In the data rows, 128 means zero.
Some points, each followed by its number:
[140  74 101  30 102  59  88 111 128 126 101 228 152 141 124 101 113 102
 137 159 114 167 116 165 106  90  79 128 131 118 136 155 134 127 144  83
 120 194 106 228 107  79  97 136 151 139 236 196 132 133  74 181 107 156
 121  82 181 164 159  42 121 189 105  97 123 103 138  91 143 112 211 107
 153 118 175 169  98 138 160 127 128  60  70 151 193 121 128 100 180 110
  70 141 156 147 107 146  99 173 145 211 131  85  90 141 124 105 120 148
 133 149 121  58 152 117 141 134 131 132 161  75 118 208 108 162 129 127
 150 146] 0
[ 99  77 113 183 100 176 130 150 107 186 168 108 131  94 165 167  86 141
 207 116 122 110 114  27  96 156 185  64  51 140 142 102 178 147 142 151
 114 237 177  49 153 182 154 136 133 130   0   0 180 150 150 122 137 173
  93 169 129 112 136 160 205  92 163 134 159 104 212  91 124 103  56 142
 107 176 101  39 194  86 100 104 105 202 208 104 117 145 123 170 118 146
 147  85 131  23  96 155 143  88 189  77 149 134  79 105  97 182 105 132
 156 105 145 168  80 128 108  91 120 133  88 121 203  20 165 104 144 153
  99 135] 1
[169 216 112 113  54 121 106 142 174  96 157 106 122 152  71 122 134 104
 128  91 135  63  80 217 186 159 118 195 182 137 118 147 144 141 104  89
 165 110 113 123 157 101 155 133 146 121 154  76 123 117 145 163 119 112
 174 115 114 101 104  68  82 142 124  45 149 193 170 105 112 111  17  72
 132 182 140 167  80 142 148 115 123 228  99 148  88  75 104 172 133 115
 183 187 117 177 116 137 124 116  88 150 139 123 150 128 136 183 136 174
 123  89 156  94 106 151 119 136 117 134 142 114  81 100 125 115  81 139
  94  88] 2
[137  76 137  71 104  75 144  94 137 129 107 157 128 160 153 100 113 118
 113 165 143 130 144 115 121 114 184 146 141 149 165 135 169 137 135  87
  63 129 101 147  71  94 103 131 142 134 187 123 114 140 129 200 154 148
 126 115 163 173 142  92 116 162  94 135 130 120 111 107 174 132 171 167
 134 134 143 131 140 141 102 116 125 155 115 148 118 133 119 145 192 122
  71  96 141 169 136 120 103 148 142 171 130 140  95 134 105 136 115 116
 125 184 114  90 141 124 149 111 158 121 173  85 108 172 106 150 135 159
 155 113] 3
[ 81  92 135 126 106 146 141 129 162 136 137 141 131 122 127 134 104 185
  78 102 118 168  61 175 101 152 133  95  41 107 118 114 123 111 145 152
 105 123 161 142 105 166 126 112 134 128  58 136 169 154 121 124  77 127
 173 100 170 104  94  74 133  76 110 110 123 110 114 147 139 146 131 114
 160  95 134  96 189 127 150 167 123 174 130 133 173 135 135 150 110 129
 121 164 110  91 135 162  94 146 157 155 148 135  92 133  96 164 117 118
 146 101  84 134 120 122 142 153 122 154  88 133 129  81 149 115 104  91
  95 160] 4
[121  60 145 139 164 186 134  93 199 176 175  75 144 139 118 176  16 108
 172  98 123  73 102  92 118 211 150 105  79 128 114 115 123 142 188 147
  97 117 132 108 168 179 177 137 130 119  68   0 140 101  64 171  96 203
 156 155 140 101 136  76 140 153 151 107 203 138 109  75 140 136  89 158
 197 180 128 150 193 142 111 100 145 170 207  93 132 125  86 229 129 134
 141 139 112 131 102 149 165 118 125 124 165 133 162 141 131 165 158  82
 149  92 141 113  42 133 123 171 119 149  73 108 120  46 131  42  86  94
 146 169] 5
[121  99 131 100 204  88 177 123 116 121 130 110  98 109 130  89 148 136
 148 128 139 170 147 158 120 143  62  97 171 108 101 162  31 113 107  93
 119 191 102  67  86 114  98 116 123 150 198 181 121 125 137 147 153  77
 139 130  84 124 137  85  54 124  81  61  69 179 153 118 117 208 149 124
  93  90 150 220  62 158 119 148 140  40  83 128 128 133 104 153 126 111
 127 158 149 192 104  78 128 153  77  85  97 134 139 175 229 180 146 126
 125 194 143 128 149 117  74  71 162 122 164 149  69 117  69 150 171  82
 142 122] 6
[111 130 128 168 131 187 160 149 144 155 132  85 122 128 136 151 125 159
 141  84 105 175 146  69 138 166 127  72  73 107  58 113 118 122 119 149
 127 171 167  51 172 189 161 133 128 124  14  88 160 145 152  77 111 128
 137 132  80  79 152  76 147  67 159  98 131 141 192 125  97 131  43 159
 147 121 124 122 196  88 124 127 152 209 165 105 180 149 114 200  63 125
 151  92 122  67 105 129 126 118 171 115 124 152 105 142 162 171 117  84
 164 115 135 165  52 144  95  31 126 129 118 130 189  48 131  77 130  98
 143 137] 7
[136 128  96  49 162 132 146 141  95 127 118 122 107 124 129 145  93 132
 164 195 132 127 169  61 129 132 100 102 174 125 169 136  54 129 104 111
 125 149  91  70 121  85  91 140 124 131 182 115  65 107 137 175 150 160
 138 146 117 160 131 132 135 142 117 121  89 131 179 124 108 153 191 145
  70  83 145 122 142 158 102 123 138  50 123 150  57 142 103 128 174 119
 143 130 147 121 103  90 182  90 143  56 108 204 113 147 171 142 149 128
 135 121 172 122 131  94 116 126 155 121 178 121 141 103 105 140 104 123
 165  78] 8
[144 195 117 128 153 143 154 153 121 150  68  89 108 137 161 126 126  84
 168 151 125 135 190  85 119 130 100 124 147 117 109 118  93 126 113 117
 150 122  77  51 142  63 114 145 130 127 187 144  59  90 144 112 178 135
 114 167  73 144 125 182 104 116 124 133 113 116 132 142 114 186 157 157
  79 106 116 143 150 144 124 126 144 112 101 132 103 160 130 151 133 134
 131 100 132 134  95 107 140  88  89  88 107 173 125 165 174 106 144 121
 130 147 162 136 131  67 113 104 143 126 143 146 100 171 121 119 112 119
 150 113] 9
[130 139 105 143 124  52 127 110 111 147 103 124 111 164 123 130  87 110
 145 161 121 128 144  91 137 135 127 128 155 142 163 123 180 110 114 127
 118 203 101 120 135  89  86 140 161 119 105 138 106 148 120 161 124 128
 132 157 139 210 137 143 160 122 119 153  98 124 156 130 156 117 194 148
  15 135 116  96  75 106 117 112 152  94 127 149 128 122 113  91 183 141
 141 110 152 158 124 131 151 106 170 176 128 193 107  98  82 115 138  65
 117 151 150 109 159 114 127 143 146 116 155 117  88 195 154 119 122 185
 180  85] 10
[ 93  14 172  70 166 189 178 124 156 169 143 105 126 124 170 118 128 185
  85  70 127 168  48 190 116 195 149  83  81  90  50 121  29 100 152 104
 151 131 151  23  96 149 145 105 121 145  59 135 175 162 111  96 100  66
 160  94  86  72 103  63  65  66 104  79  88 135 113 145 125 186  61 105
 170  90 133 189 157 146 117 177 146  96 110  90 158 128 118 180  57 118
 137 150 117 153 122 156  94 164  91 104 151 109 147 201 191 227 130 150
 140 173  69 164  90 119  87 118 132 147  80 138  91  63 105  91 125  57
 114 159] 11
[147 116 145  98 142 204 138  56 226 191 159  19 127 173  97 172  15 105
 177 152 104  82 111  52 138 222 181 144 108 144 113 100 183 156 170 178
  73  60 131 102 192 140 162 141 141  93  37   0 131 105  65 183  93 212
 179 153 189 116 153  94 157 130 173 130 223 124 139 119 150 138  79 154
 162 173 103 118 213 140 116  96 171 212 182  91  80 118  86 208 164 147
 137 131 116 118  86 136 191  94 164 136 171 206 154 132  84 130 169  58
 167  48 170  93   0 147 152 141 109 139  86 139 114  60 138  32  56 119
 161 154] 12
[107 123 134 245 107  92 144 173  81  83 208 151 107  77  95  97 135 223
  88 146 115 174  75  99  74 165 123 150  62 125 133 169 181 181 126 171
 123 245 195 224 107 144 111 105 132 141   0 119 250 188 139  94 122 100
 140  86 144  95  96  94 120 121 101 125 116 146  60 152 108  70 115 113
 185 135 154 100  95  98 157 134 104 209 157 122 144 155 124  84  56 118
  71 161 109  24 114 157 128 173 171 193 109  66  82 105  76 157  93  71
 133 146 109 154 152 152 112 107 125 137 147 159 126  78 115 199 170  76
  71 108] 13
[113 131 110 177 156 107 173 175   8 149 102 140  99 135 138 135 136 131
 116 155 135 172 195  63 123  71 102  81 100 125 167 115 106 103  81 152
 127 166 112  79 124 159  97 124 104 118 149 188 101 121 178  94 158  90
  88 167  92 135 163 205 169  96 109 150  57 103 152 129 107 124 182 176
   7  96 114 115 106 116 122 139 120  40 147 133 116 145 157  81 168 132
 139 102 155  96 142 103 144  95 115  93 101 140 116 110 143 102 129 105
 105 175 129 167 187 102 115 147 145 123 141 130 155 118 159 154 171 205
 150  87] 14
[133 116 148 103 184  98 162 132  98 141  83 127 117 160 121 115  98  98
 115 133 120 178 154 141 117 153 129 138 211 117 163 123 105  97 111 109
  90 151  92 138 121  92 124 131 142 109 165 208  92 116 135 126 101 102
 132 105  91 178 134 125  85 110 132 117 105 130  81 152 170 136 157 133
  75  89 110 157  86 164 131 145 132  87  95 136 137 122 148 114 142 135
 125 156 147 194 149 124 107 136  91 176 110 199 159 149 151 141 118  98
 104 183  84 114 165  99 122 127 134 118 108 172  77 161 106 117 122  98
 146 137] 15
[128 146 127 169  84 215 127  99 140 123 143  52 137 108 148 143 101 162
 181 127 114  99  91  67 126 161 136 163  59 143 112 120 191 177 155 169
 127  96 145 161 156 163 161 122 149 131  53  43 144 122 101 100 160 146
 139 136 148 109 112 116 131 149 146 135 173 117 108 148 127 140 129 142
 149 128 103 108 174 145 122 109 122 168 191 117  86 159 135 161  98 130
 116 107 110  46  79 134 169 102 167  93 161 144 143 109  66 137 124  99
 155  97 139 127 120 146 131 132 109 136 118 155 149  78 161 102 118 115
 127 133] 16
[108  97 125  95  94 167 147 122 169 190 153  44 133 142 142 149  85 118
 158 127 116  93 102  91 123 189 197 112 107 147 114 112 209 170 141 139
 103 161 139 120 139 144 135 129 146 127  13  24 133 147 115 154 127 180
 151 133 173 111 147  85 174  95 142 110 191 171 142 115 113 134  66 175
 167 157 113 100 238 108 112 123 149 217 198 104 127 143 135 189  89 124
 111  55 126  64 122 152 167 140 216 108 166 159 110 124  84 161 117 100
 162  82 166 132  84 158 116  76 115 139 111 139 186  54 132  89 114 134
 131 128] 17
[111 153 143 148  95 226 143 134 127 147 117  14 146 125 152 154 125 150
 161  98 128 100 118  60 159 163 131 103  42 121  90  97 136 161 140 180
 164  93 153  74 153 188 154 132 129 139  34  77 125 122 136  60 173 138
 147 148  90  90 123 138 141  95 129 140 150 136 141  99 107 172  96 157
 152 147 111 124 173 134  98 120 120 192 172 102  86 182 118 198  43 130
 154 104  97  38 108 129 132 121 134  95 165 192 128 143 103 160 124 122
 150  97 126 166  98 133 100 128 127 119 119 159 131  90 132  73 171  82
 149 122] 18
[125 127 119 154 210 135 134 119  83 132 109 118 116 108 153 145 122  90
 157 193 164 173 213  36 105 108  87  56 174 133 137 111  58 115 103 141
 114 146 100  13 125 162 115 131  76 142 194 132 107  97 170 134 186 164
  79 193  85 124 132 238 162 111 133 189 109  89 177 130 108 145 131 169
  90 115 129 131 148 121 100 119 127  78 141 118  95 203 128 128 148 139
 154 103 125 150  99  92 168 102  60  51  84 138 135 139 226  88 169 160
 119 146 124 201  97 101 117 101 151 113 118 144 137  94 113 114 221 114
 122 100] 19
[168 147 134  44 230 147 157 128 165 228  74  82 127 190 130 163  27   0
 200 221 135  89 201  44 116 202 149  96 230 135 116  95 155 106 155 115
 129 144  64  28 182  97 137 158 141  87 156  88  43  78 100 172  97 202
 135 146 138 219 161 166 165 133 130 153 187 106 211  55 160 118 119 157
  67 172 120  98 176 149 103 109 159 158 131 136  66  92  86 191 220 139
 137 129 154 191 100 109 178  72  79 143 138 224 119 154 162 112 196 141
 130  74 183 105   0  59 113 103 161 111 126 115  91 131  98  53 121 101
 178 141] 20
[157 151 126 201 106 116  92 137 141  57 151 189 129 131  73  86 163 144
  63  61 152  57 128 231 104  63 123 186 209 123  95 148 109 117 130 109
 184  83 128 184 101 154 155  97  96 116 183 175 102 118 106 107  95  74
 138 118 150  88  99 116  98 166  86 126 120 117 114 172 122  64 102  97
 164 143 140 145  81 123 171 142 139  85  77 145 124  93 137  65 144 117
 112 175  89 216 175 146 103 162  69 115 128  57 159 149 159  65 155 203
 112 122 116  93 143 142 179 173  89 150 129  99 122 161 124 127 128 150
  74 140] 21
New points follow, each followed by the numbers of its three nearest points above by angle, seen from the average point of the numbered points, nearest first.
[157 169  91 123  58 131  64 149 109  91 133 166 124 120 119 121 195 147
 133  85 153  73 146 174 191  30 103 116 159 130 103 129  99  99  87 113
 199  71 151 114 171 157 162 107 108 125 203 111  65 127 155  97 111 113
 117 125 125  80 147 124 191 118 137  99  92 125 228 101  79 117  94 103
 115 152 129 116 123 101 129 110 117  90  95 160 129  90 128 109 131 120
 170 141 126 140 146  96 135  86 137  82 117  93 104 116 154  99 117 251
 133  99 136 142 150 144 159 115 102 137 174  75 216  95 160 130 164 184
  98 102] 21 2 14
[100 106 140 107 134  90 168 156 102  98 104 158 107 135 136  82 210 155
  61 100 149 206 139 169 120  84 132 101 136 111  97 152  54  92  98 104
 143 158  90 127  43  99  85 109 109 152 248 247 101 148 154 141 161  62
 131 106 123  92 131 103  90 107  33  89  74 132 114 195 144 202 184 165
 172  35 150 200 149 159 118 169 133  19  63 147 146 160 159  99  84 116
 103 106 124 189 153  99  59 194  98  84 109 159 118 166 187 133 131 186
 106 197  93 112 208 122 118  92 161 142 155 139  90 153  76 165 223 112
 189 115] 6 15 0
[118 112 152 180  89 144 131  91 162 169 187 132 128 123  98 133  87 154
 127 130 114 124  65 127  86 198 173 153 117 141 108 129 219 156 200 170
  98 183 173 251 113 142 132 133 151 117  24  97 238 139  59 134  79 137
 161  91 224 143 112  83 136 143 112 157 196 104  76 106 155  65 154 130
 193 182 140 104 111 105 145 112 121 191 163 119 141 114 130 131 127 136
  68 163 109 107 118 202 125 173 150 225 167  53 137 124  23 127 145  81
 124  88 103  86  64 138 146 172 131 135 126 126 110 163 117 111 121  99
 128 158] 13 4 16
[ 85 121 110 192 184 174 145 156  89 128 143 102 117  98 136 164 124 177
 111 147 118 143 118  58 117 160 134  99  55 134 144  97 139 137 135 175
 121 107 171  91 162 166 152 132 101 119  15  67 150 156 153  65 131 127
 100 139 103 117 127 164 179 103 158 157 128 121 118  99  94 107 107 146
 134 105  75  58 190  99 114 129 120 122 236 102 139 171 145 118  86 135
 143  98 130  37 120 120 155  94 181  67  97 147 147 109 109 127 106  66
 143 126 133 182 125 130 116 137 146 119  92 183 169  57 161 112 130 126
 145 153] 1 18 16
[132  62 153 117 117 170 141  95 169 102 146 101 134  69 147 109 123 152
 130 105 119 140  68 190 114 199 127 150  65 108  93 140 104 158 159 134
 134  94 146 175  96 152 157 119 146 142 116 111 147 141  88  94 140 105
 178  83 124  89  92  43  73 154 103 101 158 160   6 160 124 187 139 107
 216 105 125 220 133 172 136 143 115 135 107 100 141 139 119 162  71 118
 108 160  99 108 118 150 106 191 109 128 182 119 171 158 126 173  89 126
 138 136  86 117 138 152 115 147 123 152  86 149  94 144 104 118 111  49
 103 197] 11 4 13
[147 143 136 180 114  96 127 121  83 143 115 149 137 117 162 101 167 120
 144 157 115 131 149 125 110  84  92 166 117 127 114 131 108 156 145 125
 124 147 111 172  87  97  85 115 148 161 159 162 164 105 144 136 185 117
  93 139 110 155 116 141  73 170 106 151 100 116  89 123 130 153 192 127
 113 108 136 162  71 154 134 128 146 115 108 140 122 154 139 138 153 130
  99 131 116 120 124 132 121 151 146 135 133  91 105 143 122 113 113 151
 115 181 119 130 182 114 129 108 136 123 163 112  85 207 113 151 174 157
 119 112] 0 3 21
[107  73 147  67  97 192 132  79 181 127 190  75 122 156 114 151  51 162
  63 116 105 105  67 134 138 185 152 159  44 139 162 138 135 177 181 162
 104  82 165 216 137 125 125 140 151 109  85  83 159 156  61 163  98 149
 193  79 179 141  98  41 102 125 102 121 164 164  89 138 148 133 128 142
 179 105 158 107 112 163 116 125 117 149 119 118 124 123 122 174 118 112
 137 147 109  73  85 162 122 165 175 148 142 120 154 133  34 130 123  61
 162 101 111  79 102 137 146 203 125 137 118 149 106 100  96 120  78 104
 146 122] 4 16 12
[126 204 108 220 100  64  98 167  66  23 148 194 110 111  77  65 225 173
  19 116 151 123 104 230 133  69 126 178 144 133 129 156 138 120  72 129
 173  67 139 180 113 127 146 106  98 117 147 209 123 178 169  61 103  45
 107 100 126  97  72 157 115 125  98 125  69 103 101 165 107  83 106  62
 111 137 136 106  79 111 181 142 123 117  82 165 155 107 152   5 104 120
 164 161 100 163 170 123  98 147 100 142 107  81 156  90 150 115  97 123
 101 145 128 149 205 161 154 171 116 135 128 151 129 154 161 180 121 168
  84 134] 21 13 14
[125  85 154  93 144  58 169 129  91 170 110 150 123 144 120 104 129  93
 121 149 133 157 138 158 107 164 129 123 117 120 129 118 145 106 115  89
 123 153 103 116 117 101 113 113 147 134 186 185 161 142 140 134 110  83
 110 104 102 157 149 127  93 118 112 119  85 129  95 141 141 135 177 108
  70 106 132 188  63 125 146 145 124  73 103 144 168 119 126 138 137 124
 138 131 145 184 142 119 106 161  95 199 131 184 139 129 178 159 124  83
  98 206 131  96 169 102 112 137 161 112 121 124  49 184 122 127 153 141
 137 132] 15 6 0
[129 108 155 149 136 144 135 146 101 181 148 127 154  73 169 108 131 168
 164  72 118 118 108 137 114 193 139 152  37 112  73 145 127 165 164 134
 122 157 164 143  95 178 149 109 147 157  41  77 217 115 127  77 125 111
 134 136 105 103 111  75  90 135 135 118 153 161  36 106 124 136  91  92
 234 153 105 160  89 139 133 133  95 178 159 116 202 122 113 189  52 133
  94 134 105  56 132 150  98 163 144 171 160  82 138 137 126 214 101 109
 138 141 120 145 116 125 103 122 127 138 118 140 117 120 122 114 137  86
  65 189] 13 4 11
[153 106 126  26 146 112 140 114 129 179  81 123 138 170 161 136 109 109
 142 154 129 150 160 135 159 110 111  89 147 121 118 112 109 100 133  93
 121 143 109  79 139  78 120 156 141 124 206 188 120 103 126 137 121 157
 135 120 122 160 175  67 136 120 128 112 121 126 135 113 123 170 132 149
  80 111 150 144 125 135 128 128 140 144 115 138 161 125 119 159 174 134
 117 109 150 160 109 121 117 116 115 135 107 161 116 169 172 115 135 139
 132 146 133 107  90  95 120  82 149 109 141 113 142 147 105 121 129 133
 169 139] 0 15 3
[117 152 118 156 133  32 132 140  35 110 117 157 128 138 117 101 112 110
 152 182 114 155 132  75  93 120 113 139 131 140 169 131 194 111 111 132
  90 177 105 175 150 141  85 136 154 118 104 191 165 127 125 148 119 141
  91 120 163 188 151 177 124 146 139 163 110 113  93 134 143  82 186 128
  43 118 119  96  71 101 133 123 142 128 132 143 141 141 141  87 184 142
 114  89 159 130 136 129 153 122 154 206 119 104 109  89 100 103 117  39
 114 132 138 111 185 124 119 128 116 108 119 137 119 176 146 163 129 177
 159  96] 10 14 0
[132 127 123  61 203 138 167 131 130 136 100  90 111 160 141 149 108 105
 116 182 140 148 176  87 135 180 108  89 184 116 156 104  30 133 135 122
  88 116  98   9 121  59  86 157  96 116 215 139  75 109 149 143 144 147
 135 139  90 180 139 142 113  96  90 136  88 131 189 111 115 164 125 167
 105 120 144 103 163 147  77 137 120  75 132 146  72 131 105 131 166 118
 159 148 137 125  86  80 168  82 108  42  84 206 139 165 158 155 160 112
 130 105 178 142 104  85  94  92 196  92 156 146 116 137 100 143 134 135
 174  92] 8 9 19
[107  42 147  99 116 110 148 104 161 140 177 135 131 133 125 137  69 158
  41 133  98 135  61 169 105 207 187 189  15 121 154 128 196 170 196 159
  68  61 168 255 124 150 156 130 133  95  65 119 196 166  56 125  62 102
 157  70 175 159 123  50  89 148 121 134 186 108   0 115 149 102 157 105
 185 123 113 103 128 157 161 157 110 140 140 130 188 105 134 123 107 124
 115 160 125  68 128 180 106 183 173 193 138 100 161 130  47 137  93   3
 132 127  85  86 134 141 159 231 112 146  78 175 104 138 137 121  43  76
 126 194] 4 13 16
[142  79 141  45 139 106 120  76 162 128  77 181 144 143 178 159 137  81
  95 145 157 172 131 157 141  98 103 111  99 108 126 120  52  91 144 111
 121 107 104 128  93  99 100 138 127 146 234 226  99 140 117 135 128 115
 130  97 119 154 152  49  78 122  79 123 103  91 133 103 146 161 144 153
 107 105 173 165 138 142 125 125 109 116  61 139 145 115 132 129 165 114
  95 144 138 176 106 125  90 154 125 165  84 150 113 178 173 130 119 153
 120 172  97 118 108 106 145 117 159 112 167  90  81 200  99 140 133 115
 160 131] 0 3 15
[173 241 101 187  47 121  62 147 128  88 119 120 145 108 121 126 163 121
 170 111 131  16 113 172 163  73 145 199 182 156 139 146 223 174 122 118
 186  64 133 185 149 115 142 127 140 127 144  70  69  83 130  86 158 127
 129 131 158 118 111 171 124 196 148 147 173 129 116 115 124  99 119  95
 123 181  92  68 110 131 153  98 111 206  91 143  93  96 131  90 162 126
 134 145 108  96 130 143 145 102 134 101 148  74 123  91  61  79 117 183
 132  71 133 119 155 131 160 169  78 129 130 102 150 155 135 149 124 200
  74 113] 21 2 16
[ 82  89 144 209 100 119 143 149  67 121 174 117 127 105 106 124 131 232
  75  88 105 159  92 137 123 152 141 134  41 117 114 144 178 136 135 177
 131 169 176 216 119 204 128  97 119 114  24 140 186 170 109  58 117  63
 135 130 123 100 125 101 123 128 114 138 103 134  99 140 113 110 145 138
 133 118  95 120 120  87 133 150 121  76 162 125 162 150 149  68  78 131
 116 149 113  65 154 161 132 165 146 143 137 111 125 103  80 128 116  56
 142 153  99 137 182 145 112 147 113 142  92 167 135 106 147 127 136 147
 134 132] 13 4 16
[137 186 130  95 143 136 133 122 113 170  79  89 130 125 165 136 113  65
 198 193 135 114 151  47 146 113 115 146 167 136 165 110 159 138 141 126
 102  93  93  57 145 110 108 159 139 133 177 122  80  67 133 142 177 171
 112 145 128 165 159 208 114 144 137 157 154 133 124 133 135 187 171 152
  73 127 121 109 140 146 111 105 125 153 107 123  68 154 117 146 167 133
 126  89 143 109  98  97 155  81 135 130 146 147 113 126  92 116 137 134
 123 100 142 125 132  94 130 110 126 103 140 139 123 166 126 136 147 147
 156  97] 9 20 8
[122 189 128 183  91 186 129 165 109 141 130  61 133 125 123 117 104 174
 187  87  98 114 103  78 119 150 114 142  83 132  83 143 168 154 138 157
 149 179 159 173 162 172 144 113 159 135  24  70 133 132 100  89 145 142
 146 143 133 101 107 129 134 131 149 127 167 133 104 152 130 127 134 135
 145 136  99 131 153 126 135 117 134 167 185 109 120 157 140 146  85 139
 101  92 106  52 116 146 149 114 164 125 149 129 108 113  59 137 118 105
 155  96 131 124 126 133 109  95 116 146 113 153 139  95 140 102 116 110
 122 120] 16 18 13
[148 210 110 110 139 145 108 144 162 109 125 147 135 126  80 135 153  91
  79 117 156  57 133 200 134  90 125 116 176 130  99 123 120 130 115 113
 185   6 126  94 125 106 145 135  88 112 200 158  79 107 143  80  87 130
 128 142 131 104 122 186 171 116 133 148 131 126 173  98 103 112  84 102
 165 176 142  95 143 114 182 133 131 148 112 164  86 105 118  84 152 120
 186 176  90 181 144 138 125 125  32  94 138  74 142 135 143  85 164 228
 125  56 135 147  73 124 141 184 124 117 112  92 147 141 133 120 127 142
  71 138] 21 2 19
[146 137 134 116 134  83 154 150 137 127 118 141 112 135 111 115 120 128
 135 171 115 163 152  99 123 155 130 158 195 126 166 150 133 128 111 109
 101 232  93 133 118  63  87 151 152 131 143 164 141 135 134 176 126 140
 137 120 135 170 116 119  97 121  91 119 111 167 121 108 155 121 158 116
  90 126 150 148  66 147 110 120 123 164  97 142 112 129  96 136 169 135
 108 150 154 140 114 110 113 126 110 185  95 168 118 154 137 181 139  77
 123 148 148 107 114 110  94 110 158 123 190 150  58 149  83 156  82  99
 139  71] 15 10 3
[101  71 152 168 170 213 153  86 185 146 151  95 111  90 128 153 101 157
  51  77 136 143 122 125  99 137 135 123  78 119 107 124  81 127 165 185
 119  75 150 165 129 163 141 121  95 123  79 122 146 141 106  99 111 113
 153 122 118  86  96 146 113 117 114 148 133 121  95 176 142 131 103 151
 193  97 123 133 178 146 126 139 136  83 124 102 118 168 143 130  68 122
 117 144  75 138 136 146 107 158  89  87 110 108 175 166 130  88 152  98
 137 124  87 158  91 126 123 141 117 133  74 152 116  89 103  95 117  45
 127 165] 11 4 21
[151 152 125  91 138 174 158 136  71 161  70  79 127 120 178 147 108  66
 192 155 141 115 195  55 145  91  81 121 143 137 139 100  80 138 122 127
 122  97  87  53 144 128 115 131 117 149 214 128  83  76 158 114 194 154
 109 157  87 133 142 184 154 145 136 141 113 118 138 121 127 190 182 170
  62  91 100 149 173 178 104 117 128  64 126 129  63 174 137 175 173 131
 139  94 135 115  99 102 167  72  95  52 134 184 112 148 154 113 124 134
 118 130 148 136 158  80 132 115 144 122 149 133 156 142 135 109 135 160
 168 102] 9 8 19
[ 83 108 110 211 168 184 130 138 105 105 179 118 125  62 127 146 128 165
 140 129 136 159 123  34  69 124  94  97  73 141 142 133 153 151 135 189
 118 171 179 138 140 180 141 118  82 140  33  62 199 138 141  97 147 162
  93 159 149 100 106 198 193 121 150 168 146  92 129 123 113  78 105 158
 212 149 116  62 195 100 117 109 129 117 193  76 120 194 158  89  78 133
 103  95  94  51 129 135 148 118 144  96 110  65 112 102 109  94 124 105
 133  91 105 211 108 153 116 128 116 123  85 151 190  58 145 139 187  92
 102 145] 1 13 16
[146 105 134  60 168 115 150 146 143 123 120 141 117 130 153 123 110  81
 163 133 130 149 167 136 135 149 119 132 156 109 170 145  48 114 123  82
 111 202  95  83 106  75 100 136 135 148 188 147 111 118 143 167 146 133
 131 134  79 155 119  88  68 143 122  95  91 173  88 103 131 146 129 125
 122 115 150 176  78 161 102 130  96 144  68 122 132 124 112 180 157 130
 109 153 149 151 127 108 109 137  94 125  95 153 145 179 226 190 126 124
 124 176 150 126 116 100  95 113 160 123 156 115  93 120  74 144 111  71
 101 114] 6 15 8
[104  71 145 180 124 158 143 115 151 105 182 139 115 111  99 125  99 176
 127  74 126 152  88 119  77 151 115 144  89 133 126 152 142 143 152 159
 129 182 161 179 121 182 149 121 121 134  59 109 217 139  91 111 100 117
 120 116 152  64 101  92 127 162 109 130 144 118  65 160 130  80 125 132
 218 143 140 160 105 111 129 128 125  97 174 105 119 157 137 114  99 139
  79 128 109 103 137 177 114 167 125 162 151  61 148 122  95 128 126  90
 129 142  67 109  96 166 120 155  93 150  94 135 148 106 118 103 171  82
 101 130] 13 4 21
[127  52 124  96  99 146 100  96 139 135 176 166 140 115 138 164 119 181
 102 121 122 146  85 122 109 134 151 124  29 133 105 132 176 131 188 162
 109 154 191 237 133 150 129 131 141 120  77 131 205 177  81 101  66 118
 149  65 203 145 136  59 153 152 100 143 157  80 133  91 137  89 146 131
 182 136 166  74 181 107 132 125 108 136 144 133 187 138 139 122  83 117
  90 131 118  59  89 168 114 155 194 178 132 111 107 128  49 117 109 108
 154 122 104 117 103 131 164 150 132 143 125 107 164 125 114 154 131 123
 153 141] 4 13 0
[ 74  81 112 166  55 182 134 148  43 115 158 172 128  89 134 138 181 227
  54  80 121 208  97 120 114  45  89  93  38 116 105 134 124 133 106 162
 132 170 195 200 129 180 121  94 100 149  58 194 203 166 142  70 134  94
 112 111 120  42 125  95 151  80 118 114  82  86 141 181  85 114 137 149
 156  78 140 116 146  96 135 143 127  44 156 116 159 167 184 104  40 127
  81 103  94   4 135 163 112 166 182 128 111  88  95 120  87  81 111 141
 124 154  63 138 180 159 142  88 111 152 133 136 199  95 152 142 212 129
 128 103] 13 4 14
[148 130 109  77 120 120 138 130 180 140  72 141 135 192 154 166  95  81
 145 177 111 152 164  82 171  89 100 102 163 111 153 102 134 106 131 118
 110 148  88 115 172 104 124 161 151 101 154 153  62 114 122 172 117 188
 124 146 118 178 189 102 136 140 146 102 130 114 205  75 139 147 132 192
  97 127 136 115 177 108 132 113 149 173  95 135 130 125  92 164 158 133
 118 134 159 144 126 121 134  89 149 173 108 197  91 155 123 118 133 142
 135 137 136  85  91 118 146  89 122 107 163  75 117 137 132 109 114 112
 173 108] 20 3 10
[107  39 140 119 136  95 129 119 150 120 198 115 129 119 110 109  92 149
 175  68 110 153  45 172 104 206 148 170  78 128 117 141 187 138 157 109
  90 185 151 185 132 101 160 113 170 147  38  44 217 173  85 143  97 136
 146  71 142 114 112  44  80 148 155  83 166 173  15 119 141 101 123  84
 181 143 127 203  76 127 137 142 113 176 173  91 203 116 138 169  75 124
 115 118 135 128 136 165 131 189 144 224 177 102 177 111 120 229  70  55
 123 181  82 107 131 180 102 138 122 153  84 172 102 112 129 111  75  98
 115 176] 13 4 11
[102  48 144  80 146 185 154 100 110 178 158  63 126 145 126 147  72 129
  65 137 118 115  81 123 115 222 182 134  30 133 126 120 151 154 171 144
 125  77 163 129 131 179 163 122 132 100  82  57 136 155  86 112  93 121
 155  86 125 125 121  69 129 119 122 131 166 131  91 104 123 145 119 115
 147 137 114 149 128 144 121 136 113  92 181 120 153 113 116 148 110 123
 154 138 125 102  98 146 125 145 124 119 178 176 177 133 113 172 112  77
 143 123 101 123  91 137 122 202 125 140  69 165 108  92 132  81  97 104
 149 161] 5 4 12
[122  91 124  90 194 134 171 134  95 142  80  98  95 141 146 139 124 132
 105 132 138 166 185  73 151 104 129  89 150 119 134 100  40  90  87 116
 128 141  82  59 154 158 126 116 109 122 153 178  97 132 144 119 166  95
 112 170  45 140 137 166 125 108 109 130  66 134 135 159 122 168 142 146
  19  64 109 157 130 140 104 155 135  15 110 126 111 171 129 124 125 134
 166  95 130 177 119  94 123  98  99  67  93 247 150 150 211 122 136 100
 116 203 132 144 162 107 114 137 140 118 136 133  97 109 138  95 173 147
 176 118] 14 19 9
